One turn moves each row of this set onto another row. After a few examples, where does it send each row asked below?
zuv: [-0.79  0.76  2.60  2.97 -0.60 -1.50  0.11 -1.94 -1.35  1.04 -0.58  0.29
  1.74 -1.56  1.83 -2.05  0.10 -0.05  0.73 -1.98 -1.24  0.03 -1.21 -3.01
  1.72  0.40  0.35  1.06  0.30 -0.74]
faro: [ 0.56 -0.57 -1.22 -0.12  1.15 -2.17 -0.85 -2.31  0.69  0.58  2.12  2.10
  0.01 -2.03  2.08  1.43 -1.93  0.51  0.55 -1.54 -0.77  1.29  1.20  0.64
  0.00 -1.79 -0.48 -0.02  0.08  1.19]
Nar: [-0.56 -1.16 -2.82  0.58  0.13 -0.21  1.47  1.43  0.26  0.68  1.26 -0.44
 -0.48 -1.18 -1.05  0.28  0.49  0.69  0.60 -1.23  0.52 -1.43  1.75  2.77
  0.87 -0.83  1.78  0.21 -0.52 -1.60]
Nim: [-0.14  2.18 -1.87  1.26  0.16  0.64  0.03  2.82 -1.12  0.49  1.00  0.20
 -0.40  0.05  2.20  1.00 -1.65 -0.88  0.28 -1.20  1.22 -2.22  0.79  1.51
 -0.16  1.04  1.69  2.26 -0.28 -1.46]
libi: [-1.73 -2.24 -1.27  1.45 -1.02 -0.33 -1.28 -0.07 -0.49  2.29 -1.75  1.26
  2.08 -0.24  0.26  1.13 -1.97  0.41 -0.09  1.03 -0.60  0.32  0.38  1.03
  1.74 -1.76 -0.37  0.48 -0.53 -2.36]
Mumur: [-2.33  0.14  1.23 -0.14 -1.94  0.58  1.05  1.38  1.64  0.53 -1.49  0.07
  0.89  2.86 -0.56 -0.61 -0.51 -1.60 -0.71  0.45  0.17 -1.27  0.91 -2.43
 -1.52  2.13  0.68  0.32 -0.28  0.06]
dag: [ 1.31  0.74  1.42  0.22  0.82 -0.63  2.39 -0.53 -0.23 -2.13 -0.15 -0.51
 -0.35  0.43  1.13 -1.99  1.44 -0.46  0.72 -0.98 -0.51 -1.04  2.10 -1.77
 -1.28  0.27  0.86 -1.14  0.20  2.15]
Zasuk: [ 0.26  2.45 -1.28  1.16  0.87  0.42 -0.46  2.24 -0.22  0.59  1.31 -0.15
 -0.22 -0.68  3.09  0.24 -0.64 -0.59  0.80 -1.68  1.46 -0.98  0.57  1.74
 -1.49  1.20  0.99  1.78  0.69 -0.88]
biz: [-1.01  1.31  2.21  1.94 -0.92 -0.67  0.09 -2.25 -1.33  0.10 -0.03  0.26
  2.92 -1.10  0.20 -1.79  0.04  0.49  0.78 -0.99 -0.65 -0.15 -1.60 -3.35
  0.41  0.84 -0.45  2.24  0.52 -0.10]
kinu: [ 1.00 -1.55 -1.51 -0.47  0.19 -1.38 -0.42 -1.95 -0.51  0.96  1.69  2.96
  0.61 -1.70  1.75  1.72 -0.96  0.59  0.02  0.21 -0.42  0.54  1.21  1.00
 -0.88 -2.13 -0.69  0.13  0.60  1.82]
big: [ 0.76 -0.98 -0.07 -0.86 -0.36  1.42  1.45  0.61  0.15  1.47  1.45  1.07
  2.15  0.26  3.33 -1.12 -0.93 -0.46  0.28 -1.36 -1.52  0.47 -0.55  0.92
  0.32  1.32 -0.53  1.38  3.45  1.57]
pubok: [-0.94  1.83  0.86  1.38 -0.17 -1.81 -0.72 -0.43  0.11  0.15 -0.24 -1.01
 -1.30 -0.13 -1.36 -0.09 -2.70 -0.02 -0.49  1.17 -0.17 -0.72  1.08 -1.60
 -0.27 -2.93  2.82  0.45 -2.03 -0.16]
tegom: [-1.14 -0.95 -0.41  1.69 -1.06 -2.20  2.01 -2.48 -1.84 -0.47 -0.50  2.06
  0.35  0.00  1.21 -0.83  0.27 -1.01 -0.31  0.80 -1.38  2.62 -1.45  0.43
 -0.52  1.00  0.09  2.18 -0.43 -0.07]
Tuma: [-2.60 -0.82 -0.93  0.89 -1.82  0.56 -1.55 -0.23  1.26  2.54 -1.68  1.56
  1.90 -0.03 -0.09  1.40 -2.10  0.46 -0.17  1.21 -0.25  0.98 -0.08  1.57
  1.63 -0.55  0.24 -0.15  0.03 -1.65]
Kuzot: [-2.06  2.24 -0.80  1.65 -0.47 -1.84 -0.33  0.07 -0.48  1.05 -1.10 -0.11
 -0.32 -0.20 -1.40  1.05 -2.67  0.23 -0.19  0.94  1.22 -1.35  0.64 -1.94
  0.99 -2.68  2.70  0.70 -1.44  0.13]
Baga: [-1.14 -1.80 -1.71  0.29 -0.49  0.62  1.18  1.87  0.22  0.20  1.55 -1.28
 -0.40 -0.68 -0.83 -0.69  1.81  1.29  0.29 -1.29 -0.03 -2.10  1.82  1.90
  0.07 -0.03  2.49 -0.39 -0.15 -1.03]
gapo: [-2.60 -0.71 -1.28 -0.64 -2.11 -3.03 -0.01 -1.74 -0.27  1.17 -0.62  1.55
 -0.56  0.34 -1.48 -0.83 -0.82  0.62  0.32 -1.25 -1.52  0.22 -1.45 -2.53
  1.41  0.01  1.33  2.59  0.57  1.10]
Vedo: [ 1.01  0.58  2.48  0.21  1.02 -0.24  2.93 -0.91 -0.13 -1.58 -0.05 -0.50
 -0.03  0.84  1.15 -1.60  1.12  0.16 -0.13 -1.47 -0.14 -2.10  2.00 -0.71
 -1.33  0.40 -0.13  0.51 -0.19  2.25]
Pemi: [ 0.15 -1.73 -0.65 -0.66  0.01  1.85  1.38 -0.07  0.17  0.91  0.30  0.96
  2.47  0.18  1.70 -1.07  0.02 -0.80  0.94 -1.98 -0.44 -0.20 -0.03  1.06
  1.32  1.80 -1.82  0.64  2.88  1.37]
besi: [ 1.70 -1.47 -1.23  0.45  0.91 -1.51 -0.73 -2.27  0.06 -0.21  1.07  2.11
 -0.07 -2.19  2.02  0.66 -2.02 -0.47 -0.56  0.05 -0.80  1.25  0.63  1.47
 -0.28 -1.81  0.30 -0.45  0.04  0.91]
nuzi: [-1.74 -0.79 -1.92 -0.94 -2.20 -2.17  0.08 -1.58 -1.18  0.78 -0.07  1.11
  0.52 -0.07 -1.81 -2.31 -1.48 -0.65  1.00 -2.04 -0.52  0.60 -1.42 -2.95
 -0.07 -0.65  1.36  1.76  0.14  1.02]
gud: [-3.45  1.12  0.69  0.92 -2.07 -0.27  0.63  1.06  2.06 -0.07 -1.51 -0.50
  0.37  2.14  0.02 -1.09 -0.20 -1.55 -1.28  0.46  0.54 -1.90  0.56 -2.04
 -1.76  1.66  1.88  1.03  0.41  0.15]
mola: [ 0.08 -1.56 -0.79 -1.21 -0.69  1.44  1.99 -0.58  0.48  0.68  1.49 -0.02
  1.77  0.54  2.42 -1.39 -0.06 -0.47  0.95 -2.10 -1.04 -0.37 -0.83  0.30
  1.02  0.66 -1.05  0.60  3.67  0.74]
der: [-1.22 -1.35 -2.06  0.07  0.24 -0.05  0.77  2.43 -0.66 -1.05  0.26 -0.26
 -0.34 -0.49 -1.66 -0.30  0.20  1.97  0.78 -1.35  0.01 -1.30  1.62  3.00
  0.40 -0.62  1.50  0.45  0.12 -1.42]
nane: [ 1.65 -1.64 -1.71 -0.32  0.98 -1.47 -0.94 -2.15 -0.10  0.70  1.11  2.36
 -0.07 -1.53  2.21  1.26 -1.01  0.40  0.92 -1.05 -0.19  1.15  0.66  1.06
 -0.29 -1.45 -1.23  0.79 -0.13  0.99]
taf: [-2.45  0.12  0.20  0.48 -1.90  0.76  0.34  1.59  1.66 -0.20 -1.86 -0.09
  0.17  3.10  0.08 -1.49 -0.45 -1.66 -0.28  1.09  0.90 -1.44 -0.49 -1.84
 -1.08  1.93  1.22  1.62  0.07  0.52]
zisut: [-2.12 -1.96 -1.36  1.08 -1.35 -0.01 -1.98 -0.21  0.56  2.60 -2.11  0.23
  2.26 -1.36  0.02  0.78 -1.83  0.34 -0.82  0.86 -0.96 -0.03 -0.43  1.12
  1.04 -1.99 -0.39  0.00 -0.20 -1.45]
vibis: [-1.14  2.63  0.20  2.02  0.20 -1.26 -0.63  0.43 -0.02  0.58 -1.06  0.17
 -0.85 -0.51 -2.04  0.09 -3.02 -0.31  0.26  1.22  0.57 -1.00  1.07 -1.31
  0.56 -2.54  2.18  1.21 -2.18  0.82]
Raku: [-1.51 -0.57 -1.07  1.94 -1.79 -2.12  1.27 -2.23  0.04 -2.17  0.56  1.78
  0.56 -1.22  0.58 -0.76  0.07 -0.88 -0.51  1.11 -1.71  1.51 -1.40  0.10
 -0.66  1.24  0.18  2.58 -1.30  0.48]
memu: [ 0.06  0.89  1.98  2.78 -0.60 -1.73 -0.19 -2.47 -1.34  0.04 -1.36  0.55
  2.85 -1.22  0.10 -0.98 -0.95  0.52  0.47 -1.30 -1.10  0.01 -1.48 -1.93
  1.17  0.83 -0.52  2.24 -0.62 -0.27]
Ver: [-0.67 -0.06 -0.59 -0.79  0.33 -0.87 -2.02  1.81  1.44  0.72  0.23  1.13
  0.34 -0.59 -0.49 -0.23  0.72 -0.36  0.03 -1.76  1.84 -2.19  2.37 -1.65
 -1.52  0.49  1.07 -0.58  0.10 -2.73]
rarot: [-2.45  1.09  0.65  0.20 -1.31  0.56  1.17  1.95  2.20  0.44 -1.86 -0.45
  0.69  2.90 -1.08 -1.74 -0.87 -0.85 -0.64  0.10  0.58 -1.20 -0.67 -1.36
 -0.72  2.39  0.68  0.84  0.77  0.44]
sunin: [-2.51 -2.01  0.09  1.12 -0.76  0.19 -1.66 -0.32  0.84  2.19 -0.97  1.59
  1.91 -0.39 -0.16  0.54 -2.37 -0.32 -0.75  0.71 -0.27  0.43 -0.15  1.40
  1.67 -1.15 -0.55  0.95 -0.14 -2.45]
farak: [-1.99 -0.16 -0.71  1.56 -1.77 -1.77  1.81 -2.44 -1.64 -1.02 -0.44  2.35
  0.43  0.05  0.34 -0.78  0.16 -1.21 -0.67  1.07 -1.04  1.38 -1.25 -0.83
 -0.58  1.58  0.78  1.51 -1.72  1.02]
kupog: [-1.48 -0.62 -0.18 -0.91 -2.20 -2.35  0.20 -1.35 -0.92  1.11  0.28  1.36
 -0.30 -0.85 -1.39 -1.31 -0.85  1.22  0.20 -2.25 -1.37  0.72 -1.96 -2.59
  0.34  0.20  1.22  1.58  1.68  1.78]
Pesi: [ 1.10 -0.99 -0.44 -0.16  0.23 -0.61 -1.94  1.70  2.17  0.91  0.85  1.21
  0.68 -0.88  0.24  0.75  0.07 -0.74 -0.29 -2.32  1.67 -1.43  1.71 -0.59
 -1.98  0.71  0.61  0.13  0.53 -3.03]
Kadal: [ 0.92 -0.90 -0.48 -1.08 -0.38  1.52  1.82  0.00  0.44  0.71  1.53  0.71
  1.33 -0.43  2.03 -2.22  0.09 -0.70  1.10 -2.30 -0.89 -0.19 -1.05  0.88
 -0.27  0.82 -1.24  1.75  3.07  1.22]
Kul: [ 0.07  1.15  2.74  0.08  1.08 -0.25  2.21 -0.34  0.20 -2.03 -0.05 -0.60
 -0.37 -0.12  0.41 -2.49  1.69 -0.37 -0.10 -1.67 -0.23 -1.37  1.13 -1.00
 -1.68  0.50  0.82 -0.04  0.57  1.61]
Zul: [-0.34 -1.19 -0.41  0.48  0.58 -0.63 -1.93  1.04  1.66  1.42  0.68  0.94
  0.97  0.80  0.19  0.76  0.97  0.29  0.46 -2.66  2.91 -1.96  1.97 -1.35
 -1.53  1.07  1.15 -0.42  0.04 -1.41]
tibu: [-2.07  1.14  0.61  0.61 -1.80  0.26  1.02  0.52  2.32  0.45 -2.32 -0.99
  0.54  1.80  0.01 -1.29 -0.91 -2.10 -1.32  0.00  0.79 -2.03 -0.46 -2.09
 -1.98  1.28  0.74  1.03 -0.42 -0.42]
velo: [ 0.14  2.62 -0.68  1.34  0.42  1.10  0.90  2.51  0.44  0.61  1.91  1.53
 -0.68 -0.53  2.19  1.35 -0.63 -0.45  0.46 -0.99  1.70 -1.11 -0.26  1.34
  0.10  0.94  1.31  1.82  1.40 -1.55]
suvok: [ 1.47  0.26  1.26  0.04  1.58 -0.89  1.49 -0.57 -0.02 -2.29  1.00 -0.76
 -0.86  0.25  0.92 -2.66  0.29 -1.32  0.21 -1.29 -0.65 -1.39  2.10 -1.97
 -1.53  0.24  0.43  0.46  0.58  2.11]
dovat: [ 0.27 -1.20 -1.08 -1.73 -0.68  1.48  2.09  0.05 -0.41  1.22  0.78  0.59
  1.09 -0.36  3.14 -2.18 -0.15 -0.79 -0.33 -1.58 -1.01 -0.80 -0.95  0.98
  0.87  0.74 -1.99  0.92  2.14  1.31]
busiv: [ 1.20 -1.23 -1.46  0.08  0.41 -1.23 -1.23 -2.52 -1.10  0.50  2.14  1.38
 -0.02 -2.18  2.39  1.18 -1.89 -0.63  0.93 -0.72 -0.58  0.80  1.41  0.46
  0.55 -2.24  0.51  0.71  0.23  1.33]
vikos: [ 1.24  0.67  2.28 -0.11  1.41 -0.13  1.88 -0.47 -0.15 -1.84  1.14 -1.40
  0.74 -0.46  1.60 -1.94  0.62 -0.24  0.03 -1.32 -0.15 -1.34  1.02 -1.86
 -0.54  0.55  0.78 -0.69 -0.42  2.39]
kuzen: [-1.33  2.40  0.79  1.32 -0.49 -1.45 -0.37  0.29 -0.08  1.17 -1.99 -0.06
 -0.56  0.00 -1.64  1.30 -2.92  0.68  0.18  0.25  0.41 -1.36  0.71 -1.50
 -0.57 -2.91  2.51  0.79 -0.45  0.59]
Rit: [-1.56 -1.94 -0.83  1.72 -1.87  0.58 -1.05 -0.13  0.45  2.13 -1.35  0.92
  1.45  0.11 -1.27  0.92 -2.65  0.38 -0.25  0.71 -1.39  0.17  0.60  1.92
  2.04 -1.08 -0.12  0.76  0.12 -1.46]
zak: [-1.32  1.62 -0.15  0.37 -0.62 -1.50 -0.94 -0.05  0.01  0.35 -1.39 -0.49
 -1.70 -0.01 -1.88  0.55 -3.46 -0.48 -0.10  0.07  0.74 -1.38  0.45 -1.79
  0.57 -1.94  2.13  0.06 -1.77  0.99]

Kadal -> nane
big -> besi
Where do these go?
vibis -> taf
tibu -> Vedo
Nar -> gapo
nuzi -> Zul
kupog -> Pesi
suvok -> Pemi

